The rows of Y fall into several groups and each row is roughly a mix of its group's hidden directions.
Y:
[[ 10  25 -13 -21  -2  29 -24   6   3  17]
 [-10 -12  14   7   8 -23  24  -4 -36  15]
 [  5 -13  19   7  -3 -43  18 -18  -7  -2]
 [ -5  -5 -25  -3   5  20  -8 -13  41 -10]
 [ 25  22  16  -3 -16   7 -16  23 -25  -2]
 [ -5  -8 -33 -16 -16  16 -19 -25  -1  15]
 [ 19  25 -18 -12   1  36  -1  -4   8  17]
 [-14   8 -12 -16 -14 -29  10 -32  -3  18]
 [ 12  -1  26   7  11  -3  45   0   3 -12]
 [  6  11  32  10  -6 -32  -7  -1 -24  12]
 [-13 -14  12 -24  -7  -7 -36 -21 -12 -11]
 [ -8 -11 -23 -14   8  33  -1   0  26 -20]
 [ 17  -5 -27 -12  -7  34 -25 -11   1  -3]
 [ -1   4 -22  22   5  16  38 -17  10   4]
 [  1   0  35  -7   6   6 -34   4  -6 -25]
 [ 20   2  26  26   2  -7  -6  25 -24   8]
 [ -9 -12  24   2  15  23 -13  18  18 -28]
 [ -7 -32   5  19  -6 -36   9 -12  -1 -14]
 [-21  11 -25  -4  -3  34 -16  12   7  18]
 [ -7 -12 -20 -14   9  35  -8   0  22 -22]
 [ 25  13  -5 -16 -21   3  18  14  20 -27]
 [ 16 -12 -15  -4  11 -25  24  17  19  22]
 [-18  -7  28  -4   6 -33  27   1  -6  -5]
 [-13  -1  25   1   3 -28   9   6 -34  16]
 [ 30  39  13  14   0 -14  -8   6  -2  -6]
 [  8   2  39  12   1 -16 -25   6 -22   1]
 [  6   9 -14  15  -9 -23  31   2  -9  31]
 [ 14   6 -37  11 -10   8  -2 -26  18  15]
 [ 12  10 -17  11 -12 -24  16  -8 -20  33]
 [  7  -6 -32   2  -8  35 -24  -3   6  10]
 [ -5  23  41   6  13  -7  -3   0  19 -16]
 [ 14  21 -26  -9  -2  35  -7  -6   7  19]
 [ -6 -30  24   6   8 -25  27   1  -2 -11]
 [  6  10   8  12  13  13  49  -4   7  -4]
 [ -7  -1  18  -6  14  26 -17   7  22 -32]
 [  4   4 -42   4  -8  23  -9 -18   6  17]
 [  5  -4 -28   6  -2  40 -21   7   8   8]
 [  5  13  37   8  -4 -29 -11   0 -21   6]
 [ 11  -8 -20  -7  -8  13  36 -16  11 -25]
 [-22   3  21  -5   7 -21 -12   5 -30  25]
 [ -8  -9 -42 -14  -3  16  20  -8  17   1]
 [ 45  -2 -13  18  -1  19   3  14  -1  -1]
 [ -1 -15  30  11   7 -25  29   3  -1 -18]
 [-33   1  22  -3   7 -18 -14  -5 -26  18]
 [ 10  19 -26 -14  -4  31 -21  -2   4  19]
 [  8 -21  10 -18  16  28   6  14  -1 -31]
 [-32 -17 -12  -2   8   3  15 -34  12 -10]
 [-10 -32   7  18  -5 -36   7  -9  -4 -15]
 [-14 -31   6  19  -3 -35   8  -8  -5 -15]
 [  4  -7 -28  -2   1  22   3 -14  37 -15]
 [-27  -7  14  14  17  -9 -25  -7 -17  25]
 [ 28 -12   5  -5  12  30  -4  13   2 -31]
 [ -3  -3 -24  -4 -17 -24  18 -15 -16  28]
 [ -2 -20  -6   4 -15 -27  -2  -6 -29  29]
 [ 28  18  25  21  10 -14   6  18   0 -17]
 [-35   4 -16 -29  -2  24  -5   2   0  11]
 [ -9  -6  38  -8   4 -27  -7  20  -8 -15]
 [ -7   7   2   0 -13  32  -4 -26 -19 -28]
 [ -3  27 -19  -8   6  41  -2   6   1  16]
 [  3   1  38  -1   3  -7 -35   0 -15 -13]
 [ -6 -38  17  -2   5 -23  24 -10  -4 -10]
 [ -8  -6   1  -9  13  32  -8   8  27 -30]
 [-21 -10  28   8  11 -25  28  15   0  -2]
 [-32 -38 -13 -11  -2   9   8  -8   2  12]
 [ -9   6  -1  -6 -13 -36   4 -27 -13  24]
 [  5  -7 -35   4 -15  20 -24 -17   5  19]
 [  5 -11 -14  22   3   7  42 -20   6  -3]
 [  9  21  39   5   7 -10 -27  -4  -9 -10]
 [ 18  27   5  11  -7 -29   7  -9 -20  23]
 [ 22   9  22   8  -9  -6   1  18 -40   4]
 [ 30   7 -18   5  -7  27 -11   7  25 -15]
 [ -4 -27  -5  25  -4 -27  22 -19   4 -11]
 [ -6 -13  38   1   5 -30   9  12  -6 -19]
 [-32  -2   0   3  11  13 -36 -18   6  10]
 [ 14  38 -18  -5  -7  20 -26   1   0   6]
 [  2  -8  -7 -18  11  44  -8  17   3 -17]
 [ -6  44  22  -9   8  -9   6  19  -4  -7]
 [ 17   5  33  21   3 -13 -19  12 -24   7]
 [ 12 -15  -9   7  -4   5  43 -17  -8 -21]
 [ 12  16  27   0 -12 -10  -9  22 -34   3]
 [ -4  -8 -39  -1  -1  16  30   5  17   6]
 [  9  10 -13  -4 -13  38  -9 -15   6 -27]
 [  2  -4  24   6  16  25 -15  21  14 -27]
 [ -9 -27 -20  11  18  -6  25 -19  20   3]
 [ 33  19   1   1 -10  11 -25  29   8   2]
 [ 16  33 -20  -4  -8  23 -27  -1   1   5]
 [-31 -15 -15   1  11  14  -2 -35  12  -4]
 [  4   1 -42   2 -10  20 -15 -18   4  17]
 [  9  -5 -32   9 -17  10 -23 -23   3  21]
 [ -9 -20 -40  -4  -3  18  22   5  14   4]
 [ 28   7  18   3  -8 -22  15  30 -18   5]
 [ 33  19   4   1  -9   8 -24  30  -2   6]
 [ -2  17  35 -10   0 -17 -28 -17  -8 -12]
 [ -8  -5  40  -3   5 -28   1  18  -6 -17]
 [-39 -25 -12 -16  -6  -2   9 -13  -1  18]
 [ 10  31   0 -22   4  31 -15  14   1  13]
 [-20 -13 -22  -5   9   5   2 -18  40  -5]
 [-11  -5   8 -14  11  28 -12   5  24 -33]
 [  2  13  30   0  -7 -18  -7  19 -35   9]
 [ 18  26  19  -7 -17   6 -20  22 -22  -4]
 [  1  20   2 -27   3  26 -27  19  -9  10]
 [ 16  26 -22 -10  -1  32  -7  -5  11  19]]

In each list below, one row fits none of the groups, and each other row fits one group, some only roughly. Which row is it?
  * Q666: [-43 -10  -2 -11   7  -9  13 -28   4  -4]
  * Q414: [ 35  14  11   2 -17   9   7  18 -28 -11]
  * Q429: [ -8 -16  11  23   7 -19  37  -9   7 -15]
  * Q531: [ -5  12  39 -15   6 -17 -13  26  -4  -9]
  * Q210: [  8  30  38   7   3 -25  -3  -5  -4  -1]
  * Q955: [ 21  -5  -4  35  16 -21  23 -13   7   1]
  * Q997: [ 12  -2  42  -2   5 -27  11  10   4 -15]
  * Q32: [-13  -4  23  13  11 -23 -11   8 -28  26]
  * Q826: [  5   3  25  20   2 -41  20   0  -1   0]
  * Q335: [ -3 -12 -30 -11  -8  34 -24 -10   2   7]
  * Q321: [  7  26  34   4  18  10 -19   0   8 -19]
  * Q463: [ 13  13  41 -20   5 -15  -9  17   2  -7]
  * Q850: [-32  -5  21   6   7  -4  -6 -21 -32   6]
  Q955
  * Q142: [-10   8  18  12  -3 -44  21  -6  -2   8]
  * Q864: [  9   2 -27  -9  -3  40 -24   4   4  -2]
  * Q434: [ 15  -4  25  23   2 -38  15  -5  -4  -3]
  * Q954: [ 28  -6 -24   9  -2  31   1  -6  20 -15]
  * Q157: [ 28  -5 -12  12  10  22  -2  37   8   0]
  * Q897: [ -6 -18  11  21   4 -20  38  -7   3 -17]
  * Q726: [-21   3 -26 -21  -8  -7  22 -24  20   5]
  * Q920: [  3 -13  32   0  10 -28  25   2  -5 -19]
  * Q140: [  4  16  -1   7 -11 -35  20  -8 -14  28]
  * Q126: [  6  36  22   8   0 -29  10 -13  -1  12]
  * Q403: [-11 -12 -24  -5   1  17  11 -27  27 -20]
  * Q333: [-19  30 -21  -3  -5  22 -18  10   4  22]
  * Q600: [-34   4  13  -4  10 -16 -30   2   4  21]
  Q157
  * Q283: [ -2   7  41  -9   5 -25  -5  21   2 -14]
  * Q547: [ -8  17  25  21   1 -39  14   4  -2   7]
  * Q447: [-43  -3   5  -8  13 -10 -20 -16   4  16]
  * Q825: [  3 -18 -44   4  -4  15  20   7   1  14]
  * Q76: [  5  21  24  -3  13  16 -31  -3  12 -24]
  * Q11: [ 32  25 -13   7  -5  20 -28  -2   6  -5]
  * Q749: [-44  -7   2  -6  13 -10 -17 -17  13  12]
  * Q522: [ -7   2 -21  -8  -1  26 -16 -15  36 -13]
  * Q701: [-20 -21 -19 -25   0  22  -1  -6  18 -22]
  * Q716: [ -2  10 -27 -11   0  31  10 -13  20  24]
  * Q297: [-14 -11  -2 -28   0  18 -16  -8  19 -32]
  * Q513: [-10  12   5 -23   1  15 -35  22 -18  10]
  * Q720: [-24 -23   0 -27   0  15 -17  -5  11 -26]
  Q716
  * Q147: [  6  10  42 -10   4 -25  -5  18   6 -11]
  * Q890: [ 13  10 -26  19   9  19  28  20  12   6]
  * Q27: [ -9 -20 -18 -26  -4  24 -24  -4   4 -21]
  * Q561: [ 20  -6  16  31  -3 -36  11  -3   0   1]
  * Q715: [ -2  21 -18 -17   0  31 -28   8  -3  16]
  * Q759: [-10 -19  14  22   7 -16  38  -6  -4 -16]
  * Q512: [ 12 -19 -32   7 -13  23 -21 -16   4  10]
  * Q766: [-35   3  17  -6   9 -17 -26  -2 -11  20]
  * Q465: [-16   0  29   4   8 -34  27   6  -2  -4]
  * Q643: [ 10   7 -25  10   2  29  29 -22   6  10]
  * Q818: [ 27   2 -30   1 -19  12  -8  -3  28 -11]
  Q818
  * Q278: [-12 -17 -21   1   3  14  21 -30  18 -19]
  * Q933: [ -4   7 -24 -29  -4  36 -17  -7  -3  -3]
  * Q255: [  1   6  27  23   8 -33  24   9   5  -5]
  * Q580: [ 16  -3  20   7  12  24 -30  17  -3 -21]
  * Q652: [ 43   6  -8   6 -12  14  18  15   0 -16]
  * Q911: [  8  23  -8 -23  -5  17 -37   8   2  15]
  * Q449: [-21   2  31  -9   4 -22 -16  22  -9 -16]
  * Q505: [ 17  -7 -28  -1  -4  39 -22  -2   3  -1]
  * Q326: [  2  18 -17 -15   5  41 -14  12  -6  15]
  * Q295: [  3 -21 -26   3 -19 -22  25 -19 -10  11]
  Q295
  * Q746: [ -5 -13 -25  -1 -17 -22  21  -7 -16  29]
  * Q322: [ 12  22  35  16   2 -25  -7  -1 -15   9]
  * Q415: [-13   7  30   0   5 -38  23   2  -6  -2]
  * Q895: [  8 -18 -33  -1  -9  30 -21 -11   4   9]
  * Q391: [ -6 -27  15  14  -3 -37  12  -9   6 -19]
  * Q165: [-14 -10   3 -20   8  23 -19  -2  19 -34]
  * Q728: [  8  18 -22 -19  -4  28 -28  -1  -1  18]
  * Q372: [  4  19  -9  16   0 -34  13 -13  10  29]
  * Q457: [-38   3  13  -8   9 -12 -28  -5  -5  20]
  * Q471: [-38   5  18  -3   5  -5 -29 -11 -15  11]
  * Q938: [ 32   8   7   2 -15   3  25  11 -30 -12]
  * Q568: [ 27  34  -9  -6  -3  21 -24   1  -1  -8]
  * Q312: [ -7 -21   9  20   3 -18  38 -10  -2 -15]
  * Q574: [ 10  12 -19 -18  -5  25 -35   5  -5  16]
  Q372
  * Q695: [ -1 -15  22  18   2 -35  23  -3   6 -17]
  * Q727: [  0  14  47  13   6 -18  -9   7  -4  -4]
  * Q682: [-26  -3 -37 -11   5   5  27  -3   7   9]
  * Q443: [-15 -24  20   3   0 -35  25  -9  -3   0]
  * Q690: [ 32  10  13   5  -5 -12   5  28 -25  13]
  * Q859: [  3   1  32  14   6 -38  18   6  -6  -6]
  * Q552: [ 36  -1 -14   4 -11  12  23   4  10 -26]
  * Q364: [  5  -3  28  -2   8  19 -24  20  -3 -30]
  * Q334: [ 15   7  30   5  16  -6  14  25  -1 -28]
  * Q24: [ 34  13 -18   6  -4  27 -26  -1   3  -5]
  * Q405: [ -7 -20 -28   2 -16 -14  20  -3 -17  27]
  * Q396: [-10 -26   3  23   4 -11  38 -13  -4 -12]
  * Q320: [18 27 17 27 15  9 16 17 15  1]
  * Q239: [ 17  14 -18  -7   2  39 -24   8   4 -10]
  * Q616: [ -5  11  33   8   9 -34  22   7  -2  -7]
  Q682
  * Q984: [ 17  21  31  19   2 -25  -7  -3 -17  10]
  * Q353: [-23   1  20 -19   0 -35  18 -15 -10   1]
  * Q357: [-12  -6 -17  -7   0  21  -6 -24  32 -22]
  * Q930: [ -6 -22   5  22   4 -14  40 -12  -1 -15]
  * Q811: [-26 -24  16   3   4 -15  27  -3  16 -20]
  * Q122: [ -2 -17  16  15  -4 -41  15  -7  10 -15]
  * Q339: [ 10  -2 -39  17  -8   8   8 -26  13  14]
  * Q642: [ -5  -5   4 -13  11  33 -16  10  18 -32]
  * Q536: [-27  14  17  -3  -4   9 -41  -6  -8  -3]
  * Q803: [ -8   2  41 -10  12 -10  10  25 -10 -15]
  Q811
  * Q281: [  8  20  -8 -23  -5  19 -37   9  -1  14]
  * Q837: [ 44   7  -4   8 -13   7  19  15  -8 -14]
  * Q831: [-27  -2  22   4  14 -14  26   4 -28   5]
  * Q651: [-17 -21  10 -18   6  22 -18   4  14 -31]
  * Q639: [-30 -14  21  -1   7 -28  28   0  -2   4]
  * Q998: [ -1   3 -17  -4   9  31  16  17  29 -18]
  * Q121: [  1   5  14   8  -7 -47  13 -19  -6   8]
  * Q4: [ -8   5 -28  -3 -12 -21  29 -15   2  23]
  * Q946: [ 38  12   8   9  -8   0  -5  29 -20   7]
  * Q29: [ -3   0  14   6  -8 -46  15 -20  -6   8]
  * Q623: [ 33  14  -4   7   7  30 -15  17   4 -17]
  Q831
  * Q62: [ -2   5  27  22   7 -34  21  14   0  -1]
  * Q937: [-28  12  13  -2  -1  16 -37 -13 -14  -1]
  * Q584: [-10 -13   1  10   0 -19 -31 -10 -24  28]
  * Q733: [  8   9 -13  -7   4  44 -21  18   1  -8]
  * Q530: [-19  -7 -17   4 -17 -23  -1 -30  -1  26]
  * Q788: [-14   0   4   5 -11 -41  12 -24  -3  18]
  * Q265: [-32 -15  -8  11  18   4  -3 -33  -4  13]
  * Q141: [  4  18  18  -1  18  22 -16   2  24 -28]
  * Q959: [ 10 -18  -6   7  -1 -16  45 -11 -13  -5]
  * Q136: [  6  26  21   5  19  24  -7   6  23 -21]
  Q584
